Each named move below is a turn or a mirror, shown by a few rows before and after it. Which moves, in which order, take the first row of each later pair to the second? The first pair is answered.
L:
[ 1.03  0.92 -0.96  2.42 -1.61  0.22 -1.58 -0.86]  ->  [ 1.74  1.36 -1.56  1.43 -1.78  0.82 -0.53 -1.32]
[-0.01 -1.14 -1.98  0.00  0.82 -0.30 -0.41  0.72]  ->  [ 0.08 -1.15 -2.23 -0.19  0.78 -0.18 -0.12  0.76]
[-0.16 -0.79 -0.56 -1.04 -1.30 -1.18  1.89  0.18]  ->  [-0.93 -1.45  0.02  0.09 -1.23 -1.82  0.61  0.70]
[-0.07 -2.47 -0.80 -1.44  0.41 -2.63  1.62 -0.40]  ->  [-0.40 -2.77 -0.54 -1.00  0.55 -2.89  1.19 -0.37]
W:
[ 2.30  1.66 -1.40  0.70 -1.64  1.38 -1.51  0.01]  ->  [ 1.32  1.51  0.92  2.12 -2.80 -0.12  0.46  0.65]
[-0.56 -0.19 -1.22 -2.27  1.47  0.56 -1.45 -1.68]  ->  [ 0.41  0.10 -1.03 -1.72 -1.05 -0.97  2.36 -1.61]
[-2.51 -0.48  2.66  1.18  2.34 -0.50 -2.54  0.77]  ->  [ 1.50  0.14 -3.72 -1.55  1.30  1.18 -2.14 -1.12]
[-0.07 -0.19 -0.66  0.13  1.28  1.49 -3.08 -0.28]  ->  [ 2.02  0.31 -2.29 -0.03 -1.65  0.25  1.02 -0.86]
M:
[ 0.29  0.12 -1.00  0.64 -0.29 -0.04  0.70 -0.17]  ->  [ 0.44  0.34 -0.97  0.72 -0.23  0.41  0.12 -0.28]
[-1.37 -0.99  0.54 -1.53  1.52 -0.20 -0.92  0.89]  ->  [-1.20 -1.26  0.68 -1.63  1.38 -0.59 -0.57  0.93]
[ 1.63 -0.34 -1.92 -0.66 -0.37  0.22  0.71 -0.78]  ->  [ 1.75  0.04 -1.98 -0.78  0.01  1.00  0.27 -1.09]
Then:
(2 to 3 moves a pair)
[-1.79 -1.25 -1.21 -0.79  0.07 -1.41 -1.16 -0.01]  ->  [-0.10  0.42 -2.57 -1.07 -0.52  0.05 -0.57 -1.07]	M W M
[-0.14 -0.75 -2.43  0.36  0.55  0.11 -1.17  0.77]  ->  [-1.80 -0.61  0.47  1.33  0.77 -0.59 -0.34  1.45]	L W W
[-1.37 -1.71 -1.78  0.14 -0.65 -1.26  0.28  0.36]  ->  [-2.10 -0.83  0.43  1.68 -1.02 -1.02  0.74  0.44]	M W W
[ 1.10  1.68 -0.13 -0.51  0.49  1.28 -1.92  0.37]  ->  [ 0.54  1.44  1.98  1.10 -0.93 -0.51  0.41  0.95]	L W W
[ 1.08  0.61 -1.03  0.92 -2.43 -0.86  1.10 -0.44]  ->  [ 0.80  1.13 -1.76 -0.84  0.25  1.54 -1.62 -0.78]	W W L
[ 0.32 -1.37  0.51  0.65  2.22 -1.13 -2.40 -0.54]  ->  [-0.22 -0.22  2.58 -0.33  2.80 -0.69  0.27 -0.55]	L W W
[-0.40 -0.68  0.70  0.87  1.21 -0.38  1.33  0.77]  ->  [ 0.86 -0.48 -1.49 -0.12  0.98  0.26  1.29  0.16]	W W
[-0.47  1.32  0.40 -2.38  2.88  1.85 -1.20 -0.41]  ->  [ 1.19 -0.71 -2.77 -0.05  0.43 -0.28 -3.22 -0.46]	W L W
[ 0.95  1.28 -1.38  0.59  0.21  1.66 -2.17 -1.24]  ->  [-0.89  1.01  2.27  2.58 -0.43 -0.14 -0.34 -0.19]	W W
[-0.91  0.43  1.25 -0.16  0.68  1.93  0.68 -0.43]  ->  [ 0.76 -0.26 -1.62 -0.08 -0.32  1.63 -0.39 -0.96]	W L W
[-2.03  0.41  2.49  1.35  0.59 -0.65 -0.60  0.09]  ->  [-1.67  0.40  2.38  1.50 -0.39 -1.10  0.77  0.01]	W W W
[ 0.10 -0.05 -0.92 -2.00  0.76  0.52  0.36 -0.15]  ->  [-0.88 -0.61 -0.02 -0.54  1.14  0.13 -1.91  0.32]	M L M
[-1.00  0.33  2.75  2.51 -0.73 -0.85  0.11  0.70]  ->  [-1.29  1.60  3.04  0.28  1.25  1.46  0.05  0.30]	L W
[-0.04  1.36 -0.47 -2.23  2.48  1.24  0.80 -0.38]  ->  [-0.95 -0.52 -0.60 -2.41  2.75 -0.28 -0.16  0.49]	M W W
[ 0.00 -1.10  0.12  1.54 -0.89 -0.85 -1.81  0.43]  ->  [ 1.65 -0.10 -2.11 -0.61 -0.96  0.36 -0.29 -0.52]	W L
[-2.24 -0.56  0.40 -0.79  2.08 -0.23 -0.20  1.20]  ->  [ 0.04 -1.08 -2.86 -0.65 -0.03 -1.07  0.43  0.47]	W L W
[-0.79 -1.13  1.99  0.81  0.65  0.20 -2.67  0.65]  ->  [ 1.06 -1.23  0.49  1.39 -2.59 -1.47  1.11  0.22]	W W L
[-0.60 -0.37  1.62  1.43 -0.25 -1.15 -0.03  0.44]  ->  [ 0.89  0.29 -1.35 -0.95  0.82  1.24 -0.74 -0.55]	W L
[-0.48  0.25  0.07 -1.21  1.41  1.47  0.55 -0.57]  ->  [-0.49 -0.96 -0.63 -1.52  1.32  0.58  0.28 -0.14]	M W W
[-0.09  0.52 -1.34 -1.77 -1.24  0.27  2.70 -0.42]  ->  [-0.98 -1.32 -1.92 -0.10 -0.22 -0.22 -2.78  0.05]	L W
[-0.65 -2.90  0.20 -0.70  0.28 -1.73 -0.37  1.53]  ->  [-0.40 -2.93  0.27 -0.67 -0.08 -1.92  0.14  1.40]	W W W
[ 1.29 -0.04 -1.52 -0.88 -0.66 -0.42  1.32 -0.21]  ->  [-0.04  0.19  0.92 -0.34 -0.17 -0.79  2.21  0.51]	W L
[-0.51 -0.37  0.73  1.38 -0.21 -0.61 -1.59  0.36]  ->  [-0.65  0.70  1.23 -0.49  1.29  0.96 -0.86  0.09]	L W W
[-0.17  1.31  1.08 -0.30 -0.53  1.69  1.66  0.01]  ->  [ 0.14  1.33  0.25 -0.91  0.13  2.44  0.32 -0.16]	W W
[ 1.32 -0.38 -1.95  0.58 -1.91 -1.35 -0.22 -0.90]  ->  [ 1.21  0.92 -1.81 -1.86  0.17  1.06  0.00 -1.28]	W W L
[-0.43 -1.88 -1.40 -0.90  1.66  0.39 -3.44 -0.03]  ->  [-0.76 -2.33  0.87  1.62 -1.51 -2.74  0.40  0.85]	L W L
[ 0.16 -0.83 -2.01 -1.49  0.08 -0.52  0.05 -0.18]  ->  [-0.65 -0.94  0.11  0.78 -1.08 -1.82  0.58  0.54]	M W L
[-1.36 -0.73  1.90  1.28 -0.95 -2.72  2.04  1.60]  ->  [-1.18  1.25  1.15 -2.74  2.37  1.21  1.73  0.69]	L W L
[ 0.03  0.40  0.47  1.99  0.46  0.51 -1.11 -1.61]  ->  [ 0.31  1.11  0.83  1.36 -0.10  0.53  1.21 -1.70]	L W
[-1.23  0.95  1.39  0.27  0.44  1.24 -0.42 -0.09]  ->  [-1.29  0.92  1.73  0.49  0.03  0.87  0.15 -0.05]	W W W
[-1.35 -0.67  1.52 -1.02  0.70  0.72  0.49  1.03]  ->  [-0.38 -0.34 -0.09 -2.12  0.82  1.32  0.26  0.39]	L W
[-0.61 -0.49  1.12  0.54  0.49 -0.28 -1.10  0.17]  ->  [-0.56 -0.13  1.72  0.35  0.20 -0.28  0.10  0.24]	L W L
[ 0.55 -0.06  0.71 -0.64  0.02  0.11  2.80  0.51]  ->  [-0.07 -0.91 -0.40 -0.24  1.60  0.95 -2.11  0.57]	L W
[-0.14 -0.24 -2.31  0.76 -1.23  0.00 -1.75  0.97]  ->  [-0.30  0.38 -0.49  0.82 -2.24 -0.72  1.80  1.16]	L W L
[ 0.39 -0.46  0.91 -1.04  1.25  0.19  0.64 -0.49]  ->  [ 1.05 -0.67  0.16 -0.53  0.15 -0.62  1.34 -0.64]	L W W
[ 0.59 -1.08 -0.68  0.63 -0.82 -0.96 -1.45 -0.21]  ->  [ 0.30 -1.15  0.02  0.82 -0.77 -1.20 -1.37  0.06]	W W
[-1.22 -1.01  1.07 -0.32  1.18 -0.30 -1.28  0.47]  ->  [ 0.90 -1.23 -1.46 -0.25 -1.09 -1.22  0.48  0.04]	W L W
[-1.54 -0.17  2.87  0.32  1.80 -0.07 -1.27  0.79]  ->  [ 0.36 -0.65 -0.93 -0.23  1.61  0.39 -3.51  0.08]	W L
[ 0.69  0.58  0.07 -1.32  0.89  1.16  0.70  0.15]  ->  [ 0.53 -0.27 -0.54 -0.59  0.98  1.04 -1.47  0.19]	W L W
[-0.04 -0.52 -2.41 -1.58  1.83  1.81 -0.17 -0.70]  ->  [-0.83 -0.65 -1.52 -1.33  2.33  1.98 -0.99 -0.44]	W W W
[-0.18 -0.82  0.03 -1.71 -0.25 -1.07  1.80  0.92]  ->  [-0.82 -0.63  0.66 -2.20  0.93 -0.28  0.97  1.05]	W L
[ 1.10  0.48  0.61  2.57 -2.21 -1.35  3.07  0.35]  ->  [ 1.85  0.51 -3.05  0.02  0.97  1.98 -2.53 -0.64]	W W
[-1.50 -0.01  1.06  0.87 -1.16 -0.72 -0.14  0.28]  ->  [-1.52  1.08  1.31 -0.80 -0.03  0.59  0.63 -0.19]	L W L
[ 0.92  0.66 -1.40 -3.44  2.14  1.48 -0.20 -0.40]  ->  [-0.23 -1.21 -1.02 -0.54  1.79 -0.33 -3.84  0.45]	W L W
[ 1.03  1.73 -1.37 -1.56  0.58  2.62  0.72 -0.83]  ->  [-1.43  0.10  2.61  2.35 -0.59 -0.71  0.65  0.89]	W L
[ 0.60 -0.84 -2.71 -4.64  2.02  0.81  0.81 -0.38]  ->  [-3.06 -1.45  3.08 -2.01  2.86 -0.67  0.62  1.36]	W W
[ 0.94 -0.61 -1.77 -0.71 -1.46 -1.32  2.45  0.56]  ->  [-0.85 -1.90 -0.59  0.95  0.32 -1.54 -2.20  1.42]	L W
[-0.08  0.50  0.55 -0.19  0.08  0.19  1.15 -0.54]  ->  [ 0.69  0.08 -0.87 -0.06 -0.47  0.15  0.58 -0.80]	L W W
[-0.07 -0.47 -1.06  1.67 -0.92 -0.28 -1.43  0.31]  ->  [-0.68  0.00  0.90  1.85 -1.16 -0.73  0.78  0.61]	W L W
[ 1.73  0.11  1.38  0.71 -2.02 -0.96  1.92  0.13]  ->  [ 2.12  0.14 -0.86 -1.04  0.40  1.40 -2.15 -0.51]	W W
[-0.04  0.56 -0.26 -0.01  1.31  1.99 -2.30 -0.05]  ->  [-0.69  0.84  2.51  1.12 -0.27  0.30  1.35  0.66]	L W W
[ 1.07  0.07 -0.53 -1.10 -0.35  0.12  0.60 -0.35]  ->  [ 0.05  0.14  0.61 -1.22  0.86  0.69 -0.30 -0.09]	W W L
[-1.58  0.61  1.44 -2.94  1.85  0.37  2.61 -0.59]  ->  [-3.03 -1.28  2.24 -0.10  1.80 -1.19 -1.39  0.51]	W W L
[ 0.01  0.55 -0.21 -0.86  1.47 -0.02  0.33  0.69]  ->  [ 0.25  0.35 -0.25 -0.06  0.24 -1.12  1.30  0.88]	L W W
[-0.68 -0.90  1.24  1.53 -0.21 -1.38  0.10  0.26]  ->  [ 0.89  0.16 -1.48 -1.33  1.03  0.92 -0.24 -0.75]	W L
[-1.58 -1.02  1.80 -0.89  0.69 -0.34 -0.23 -0.01]  ->  [-0.82 -1.88  0.66  0.27 -0.86 -1.67 -0.39 -0.06]	W W L
[-1.63 -0.37  0.40  1.59  0.69 -0.65 -2.39  1.53]  ->  [-1.86  0.44  2.22  1.19  0.12 -1.00  1.18  1.64]	L W L
[-0.57 -1.06 -0.73 -0.70 -0.56 -1.36 -1.86  0.63]  ->  [ 0.39 -0.17 -1.06 -1.61 -1.41 -1.05  1.07  0.47]	W W L
[ 0.19 -1.18 -1.39 -1.99  2.02 -0.73 -0.09  1.09]  ->  [-0.40 -1.90 -0.96 -0.69  1.53 -1.67 -0.68  1.49]	W L W
[ 0.80 -0.03 -2.22 -1.10  0.27  0.39 -0.39 -0.66]  ->  [-0.42 -0.52  0.65  0.92 -1.15 -1.70  1.38  0.23]	W L
[-0.38 -0.57  0.94 -0.97  0.68  0.69  0.21 -1.10]  ->  [-0.15 -0.54  0.71 -0.77  0.04  0.31  1.15 -1.20]	W W
[-1.35 -1.33  0.77  1.58 -0.16 -1.42 -2.16  1.14]  ->  [-1.52  0.44  1.14 -1.57  2.25  1.24 -1.21  0.47]	L W W
[ 0.33  0.97  0.20 -0.81  0.64  1.81  0.13 -0.83]  ->  [ 0.47  0.13 -0.66  0.21  0.39  1.10 -1.70 -0.64]	W L W
[-0.58 -0.23  0.25 -0.84  0.99  0.19 -0.24  0.18]  ->  [-0.67 -0.48  0.82 -0.10  0.09 -0.63  0.56  0.48]	W W L
[ 2.59  0.29 -0.75  0.37 -2.58 -1.08  2.25 -0.27]  ->  [ 0.80 -0.06 -0.52 -0.33  1.40  1.32 -3.88 -0.04]	W W
